Rotation paths and how fast each direction turns (deg/step):
Each turn is a multiple of 5 degrees from 10 to 175, or 0.
Each row of a path follows its step; steps can be skipped.
Rotation 1:
step 0: [ 28.8   6.8 -13.1  18.7  20.1 -23.1 -19.7 -16.5  38.7 -24.0 -38.5   6.4
  18.2  22.0  -5.6  -5.3  14.2  -5.2   2.0   5.6  -5.7  16.9 -15.9 -13.3
  -9.9 -17.2  45.7   4.8 -34.9  15.7  -1.5  -2.7  -0.5   5.4   9.2  20.4
  22.4   9.0   0.3 -16.6  -7.5 -38.4  -5.7  27.7 -14.7  31.0 -11.6  18.2
 -16.1  22.8   2.3 -28.5]
step 1: [ 13.1  12.3   7.1  14.7  40.0  -3.2 -30.7  25.7 -17.1  -5.6 -46.2  -4.2
  -6.7  25.6  16.3  11.4  -1.8 -30.9 -16.6   5.3  23.7  32.5  -2.5 -19.1
  -3.0 -39.9  31.0 -15.7 -21.5  30.5  13.4  10.9 -14.7   8.2  11.8  -3.5
   9.4  -5.0  36.9  -3.9 -10.7 -25.6  -1.3  -1.6   7.3  11.8   0.4  27.0
 -23.9 -12.3   7.2  -2.9]
step 2: [  4.8   3.6  -4.9  17.0  17.4  20.7 -12.7 -21.4 -32.5  -8.7 -15.1  -7.5
 -35.8  13.7  40.9  -7.7   7.0 -22.8 -58.4   2.9  34.2  18.1  -0.5  18.3
  -7.9 -19.5 -11.9  -6.7 -18.6   7.5  -7.6  36.4  -8.8 -32.0   9.3  10.6
   4.7  23.6  17.3 -13.5   2.9   0.5  -7.0  -1.0   4.6  25.8  -9.0  33.3
  -6.0  -1.2  25.9 -14.0]
step 3: [-14.1  -6.0 -44.9  26.8  24.7  -2.2   7.8 -11.5   2.1 -25.1 -21.3  16.3
  -5.4 -17.2  24.9   2.8   2.0 -21.5 -33.3  -2.8  16.2  -2.5  39.9  24.6
  15.9   0.8  -2.4 -14.7  -1.3  -9.7  -3.3  35.3   8.2 -48.6  22.4  -0.3
   3.6  40.5   9.0 -21.2 -26.5 -11.4  -7.6  26.7  -8.7   6.5   0.0   0.6
 -16.2   2.8 -14.1  16.3]
step 4: [-14.5   5.7 -35.7  -0.6  -8.6 -30.8  -8.7   0.3  -8.5  11.8   1.2   0.0
 -14.1 -20.2 -12.1   4.1 -23.8  -7.6  -7.1 -24.6  16.0  11.7  37.6   4.5
   5.4 -34.4  10.1 -11.7  -8.3 -10.3 -26.5  -9.5   7.6 -34.4   3.9 -23.7
 -24.1  26.4  22.1 -19.4 -12.9 -13.9 -25.7  50.3  -4.2   2.5 -12.3  27.1
   1.5 -29.5 -16.8  32.7]
step 5: [  1.3  37.1 -34.3   9.7 -19.8  -4.7 -30.3   1.4 -12.2  -3.9  35.5   3.8
  -7.7  14.3  15.9 -16.3  -7.8   4.8   1.5   5.3  11.8  36.2  16.6  -2.8
  16.4 -35.0   7.0  -2.7  -8.3 -19.5 -27.7 -27.9   0.8  -9.0 -17.7   6.6
 -35.0  23.9 -24.1 -17.1 -13.2 -24.4 -31.6  23.3 -27.6  23.1  -2.9  12.4
  26.1  10.2 -15.1  -5.3]
step 6: [ 21.0  18.4 -31.7  23.3   7.1  12.1 -27.7  36.5  32.4   5.4 -12.1 -11.1
  17.4  21.5  11.3  11.5  26.9  19.1  -1.8  -4.6  -5.0  11.2   6.2   4.7
 -11.8 -27.5  11.3 -10.8  -0.3 -10.1  -8.5  -5.5   7.2   2.6 -36.7  -0.9
 -29.5  23.0 -29.7  -1.2 -20.2 -23.2 -16.0   8.6 -34.7  31.9  16.2  19.0
 -18.4  32.4  -3.7  28.5]
step 7: [ 34.4   9.0  -7.1  -8.5  40.3   4.8 -23.2   8.2  23.6  -2.1 -30.6 -24.5
 -16.9 -10.8 -10.4   7.3  53.9  -0.9 -18.2 -12.3   7.3  34.8  20.8  -0.2
 -26.9 -36.5  14.8  22.4  -9.7  -1.1 -12.2 -14.2 -13.7   9.1  -9.9 -20.2
 -35.2   1.7 -16.2  -2.0 -14.9 -17.9  24.3 -10.6 -18.6   2.6  -0.3  23.6
  -3.1  -9.0  18.6  12.8]
step 8: [ 36.9  -5.4  23.9  15.8  33.5 -16.1  -2.7 -17.6  13.7 -16.3   0.8 -14.9
 -12.3   5.0  -5.5 -18.4  20.5 -15.4 -59.7   1.2 -10.2   7.9  14.9  -7.1
 -21.1 -12.7  42.7   9.3 -11.9  -1.0  -3.8  -6.1  -4.7 -19.1  -6.8  11.2
   8.2  21.3 -17.6 -18.4  -9.3 -40.4  20.9 -11.9 -28.9  13.3  -3.1  21.0
   9.2 -16.8  -1.5 -35.9]
step 9: [ 35.6  -8.3  11.4  17.8  28.7 -10.3  -5.1   9.6  16.0 -32.4 -27.6  -7.8
   1.6   9.5  11.2  12.5  -1.1 -19.1 -15.9  -9.1 -17.6   1.6 -19.8 -18.8
  15.4 -28.5  27.2 -27.3   0.0  15.2  12.1  34.1 -17.8 -42.4   4.0 -25.5
  19.2  30.0  14.4 -33.4  -2.7 -38.5  -2.5   1.2  -0.9   7.1   7.1  16.9
  23.0 -12.1 -25.4  -9.3]
Speeds:
[ -5.1   5.4  -3.9  -2.0   0.0  -1.5  -4.1  -3.2  -3.2  -4.0  -3.2   2.7
   1.0   8.6 -14.8   5.6  -0.1   3.6   2.3  -2.1   1.0   3.6  -7.1  -7.7
   7.2   8.0  -1.4 -11.8   2.1 -18.7  -2.8   8.5   9.3   6.1   2.7  -3.7
  -1.6  -9.8  -6.7  -4.9   1.1  -3.9  -2.8   0.0  -1.4   3.8 -13.2   9.4
  -0.5  -1.3  -3.8  -1.7]  65
[  2.6 -11.5   1.9   2.6   2.6   1.7  11.0   1.5  -4.8   3.7   3.2   0.4
  -5.6  -7.2  -1.5  -6.1   4.5   1.2   9.1  -2.8  -9.2 -11.5   5.4  -7.6
  10.5  -3.6   5.4   1.8   3.5   7.2 -11.4   4.2  -0.8  -4.7   8.1  -2.4
   1.9  -5.5  -5.2  -8.7   3.6  -2.5  -7.5  13.2  -4.0   6.4  -4.2  -1.3
   7.2  -3.8  -8.3  -4.0]  70
[ -1.5   0.5  -3.6  -3.0  15.3   8.4   0.5  -5.4  -4.7   1.6  -8.6  -3.7
  -7.6 -17.8   4.1   2.5   1.0   3.9 -10.7   7.0   1.4  -7.6   2.2   0.6
  -7.5   9.9   1.4   4.3   4.0 -12.7   0.7   1.4  -3.1  -1.9   0.4   0.8
  -4.3  -3.8  -7.8   9.3   9.6  -0.9   6.2   4.5  -0.6   6.7   0.4  -2.3
  -2.6  -0.2   0.1   8.7]  80
[  2.7  -7.1  -5.8  -5.2   8.5  -1.8  11.0 -10.9   1.1  -1.7  -6.3   0.6
   0.4  -9.6  -2.9   7.1  -3.3  -1.4   4.7  -9.1   3.3   6.6   1.4   4.1
   5.3  -1.2  -1.0   1.6   0.3   4.4   2.2 -18.2  16.1   9.5  -0.5   4.9
   3.0   0.5   2.9  -7.9  -2.5   1.4   9.4   5.0  -6.5  -2.3   0.1   5.4
  -9.1   0.0   1.0  -2.4]  100
[  7.1  -0.8   7.2   3.7  -6.2  -2.5  -3.2  10.9  -2.0  -1.8  -9.5  -6.4
  -9.4  -4.4  -4.8  11.6  -7.8  -1.1  -0.2  -8.7   2.4   1.3   0.3  -5.9
  -5.4  -5.1 -11.0   0.4  -5.6   4.2   2.7   0.5  -1.0   6.2   7.0 -14.8
 -11.5  -5.2   5.8   2.7   1.5  11.7   3.0   5.5  -1.9   1.8   1.5   2.0
   6.0  -7.6  -1.8   6.6]  130
[  9.1   4.9   0.8   6.5   2.1  -6.0  -2.3  -7.8  -1.0  -0.7  -0.4   9.2
  -3.2  -3.2   8.1   3.1   0.2  -7.9  -4.1   2.0   1.8  -3.2  -5.8  -1.3
   0.0  -3.8   5.3  -0.3  14.7   2.0  -6.0  11.4   1.7  16.0   0.1 -12.7
  14.2   9.5   4.7   2.6   4.8   4.1  -0.1  -0.5  -0.3  -0.9  -5.5  -4.1
  -4.6  -6.6   5.6  -4.4]  45
[ 16.8  -4.3   1.9   5.8  -1.6   1.7   4.5   4.1  -3.6   4.0  -0.8  -0.2
  -0.4   6.8  -4.2  -2.6   4.9  -5.5  11.4   5.8   3.5   7.5 -11.9   6.6
 -10.9   5.1   4.3   2.5   1.6  -2.5  -7.4 -10.1   2.9  -7.3   1.4  -6.0
  -2.2  -0.1  -6.1  10.5   0.3  -5.9   0.3  -1.0 -12.9  -5.5  -9.1  -5.9
  -2.5   1.9  -3.1   6.0]  45
